x = [[137, 164, 88, 104, 60, 102, 58, 103, 118, 161, 140, 157, 202, 109], [141, 87, 160, 110, 59, 167, 128, 105, 112, 42, 71, 26, 200, 147], [110, 84, 160, 186, 69, 188, 111, 115, 142, 149, 83, 61, 137, 109], [110, 169, 70, 62, 25, 73, 52, 141, 94, 147, 151, 125, 182, 105], [142, 113, 155, 134, 73, 172, 65, 160, 198, 61, 141, 30, 168, 94], [248, 84, 103, 93, 37, 165, 104, 104, 161, 139, 109, 183, 204, 99]]
Find the second smallest entry.
26
Find the maximum.
248
Find the entry just left of 149.
142
Find the second largest entry.
204
Find the entry just right of 30.
168
The entry just left of 115: 111
Find the smallest entry.
25
The 2nd entry in reading order: 164
The third smallest entry is 30
The entry just right of the largest entry -> 84
The entry just left of the smallest entry -> 62
The entry just left of 83: 149
Find the first entry in reading order.
137
Find the third entry in reading order.
88

 -7  12   6  12   6  25  -6 -12   0   9 -10   3
 -1   5   5   0  -2   2   0   0  -3 -15  -5 -13
 -7   7  12   9 -10   5   4  -9 -14   0 -13  -9
 28 -36 -30 -35  24 -36 -14  39  23 -20  18  -3
  0  -1   2  -1   6  23  -7  -6  40 -42  31  -5
 10 -12  -7 -14  -2 -36   3  17 -22  32  -9   9
  3  -2  -4  -3   2  -4  -5   0  -1  15   2  12
 -5   7   6   7  -6   5   2  -5 -14  -5 -19 -11
Counting starts at 0.
The entry in row 1 and column 0?
Answer: -1
The entry in row 0 and column 1?
Answer: 12
The entry in the bottom-right corner: -11
The entry directly above -15: 9
The entry in row 0 and column 2?
Answer: 6
The entry at row 2, column 0 -> -7
The entry at row 2, column 2?
Answer: 12
The entry at row 1, column 2: 5
The top-left entry?
Answer: -7
The entry at row 2, column 1: 7
The entry just left of the smallest entry?
Answer: 40
The entry just left of the largest entry?
Answer: -6
The bottom-left entry -> -5
The minimum?
Answer: -42
The entry directly above the largest entry?
Answer: 23
The entry directly below the smallest entry -> 32
The entry just left of -19?
Answer: -5

[[848 880 590 790 567 438 551 404 624 303 633]
 [521 513 434 604 445 415 560 395 657 649 579]
 [665 758 618 607 599 602 331 649 621 263 661]
 [602 650 632 752 685 514 551 377 522 408 616]
 [525 456 618 620 488 576 451 469 546 633 577]
 [450 435 503 572 632 484 756 388 438 633 464]
 [455 484 391 576 559 397 707 378 587 607 516]
 [630 506 715 596 414 675 323 613 546 575 567]
 [484 495 558 503 525 607 323 658 633 440 620]
 [492 553 503 551 464 536 312 558 701 541 685]
 [448 388 655 659 704 583 662 395 377 541 458]
 [621 648 613 525 487 617 348 664 591 483 616]
 [605 707 481 629 682 429 705 410 526 423 570]
 [578 657 465 638 707 422 705 424 550 333 540]
 [607 736 592 590 658 590 341 641 619 232 680]]
Counting starts at 0.
Report the entry at row 0, column 0.
Answer: 848
Report the top entry of the column that holds the smallest entry.
Answer: 303
The entry in the bottom-left corner -> 607
Report the entry just right of 424.
Answer: 550
Report the entry directly above 629.
Answer: 525
Report the smallest entry.
Answer: 232
The entry at row 1, column 0: 521
The entry directly below 522 is 546
The entry in the top-right corner: 633
The entry just left of 583 is 704
The entry in row 2 and column 1 -> 758
The entry directly above the smallest entry -> 333
Report the entry in row 0 and column 2.
Answer: 590
The entry in the bottom-right corner -> 680
The entry directly above 415 is 438
Report the entry directly below 465.
Answer: 592
Report the entry at row 2, column 0.
Answer: 665
Report the centre entry.
Answer: 675
The top entry of the column that holds the largest entry -> 880
The entry just left of the smallest entry is 619
The entry directly below the centre entry -> 607
Report the entry just right of 578.
Answer: 657
The entry directly below 591 -> 526
The entry directly above the centre entry -> 397
The entry directly below the largest entry: 513
The entry directly below 596: 503
Report the entry in row 1 and column 2.
Answer: 434
Report the entry just left of the centre entry.
Answer: 414
The entry directly above 522: 621
Report the entry directly below 378.
Answer: 613

data = -46  13  -6  27   7 -14
The maximum is 27
The entry just left of 27 is -6

Questions about the table below. Rows and columns are numbered from 0.
1) Give the entry in row 2 and column 0.
2) Give the entry just left of -15.
3) Give the entry directly above 3.
4) Give the entry in row 0 and column 1.
5) Give the entry in the bottom-right corner.
6) Give the top entry of the column that holds the largest entry.
7) Give the entry in the top-right corner.
8) Give the entry in row 0 and column 0.
 30   36   22   -3    6   37  -15  -18   32    2   12    6   10   31   22    4
 19   13   39    5    6    9   18    0   13   28    6   -1   15   15   49   32
  4    8   32   13   30    3   25  -39  -23   -7   38   27   25    0   17   -3
1) 4
2) 37
3) 9
4) 36
5) -3
6) 22
7) 4
8) 30

-13  -3 -27  15   7  33  14   6   3  -3  -2   1   9  11 -28
 -5  -1 -30  13   7  33  13   7  -4   6  -1  -5  15   7 -33
-18  -3   9   4  -1  -5   1  -5  14 -21  -1  16 -15  10  14
  9   2   2  -5  -2  -5  -3   0  -6   8   1  -6   3  -6   1
 -4  -1  15  -4  -3 -15  -5  -5   6 -10   0   8 -11   1  18
 11   2 -28   5   5  27   8   9 -14  22   0 -17  23  -4 -33
 39   6   0 -15  -4 -11  -9   5 -26  39   4 -29  20 -24  -7
  1   0  15  -6  -3 -17  -6  -4   3  -5   1   4  -9  -2  17
 32   5 -13  -8   0   5  -3   7 -25  37   2 -28  24 -18 -20
  8   2  11  -7  -3 -14  -6  -2  -3   4   1  -3  -2  -6  10
-13  -2  12   1  -1  -9  -1  -5  12 -18  -1  14 -14   7  16
 -3   0  16  -5  -3 -16  -5  -5   5  -7   1   6 -10  -1  18
Rows and columns are numbered from 0.
The entry in the top-right corner: -28
What is the entry in row 1 and column 0?
Answer: -5
What is the entry at row 2, column 0?
Answer: -18
The bottom-left entry is -3
The entry in row 1 and column 1 -> -1
What is the entry in row 0 and column 2?
Answer: -27
What is the top-left entry?
Answer: -13
The entry at row 0, column 1: -3
The entry in the bottom-right corner: 18
What is the entry at row 2, column 2?
Answer: 9
What is the entry just right of -30?
Answer: 13

W = 0.226,-1.205,-1.822,-1.249,-2.038,1.937,0.655
Report the 2nd entry from the left.
-1.205
Report the entry just left of -1.205.
0.226
Report the first entry from the right.
0.655
Report the entry just right of the centre entry.
-2.038
The entry just left of -1.249 -> -1.822

[[-13.8 -11.6   4.7 -20.2  -7.5  14.9]
 [ 10.5  14.8 -10.5  -9.6  -5.9  -3.7]
 [  4.6 -11.0   1.0  -1.0  17.7 -12.1]]
Rows and columns are numbered from 0.
Report the entry just left of 1.0.
Answer: -11.0
Report the top-left entry.
Answer: -13.8
The entry at row 2, column 2: 1.0
The entry directly above -5.9: -7.5
Report the entry in the bottom-left corner.
Answer: 4.6
Report the entry just right of -7.5.
Answer: 14.9
Report the entry in row 0 and column 1.
Answer: -11.6
The entry directly above the largest entry -> -5.9
The top entry of the column that holds the smallest entry: -20.2
Report the entry just left of -9.6.
Answer: -10.5
The entry in the bottom-right corner: -12.1
The entry at row 1, column 0: 10.5
The entry just left of -20.2: 4.7
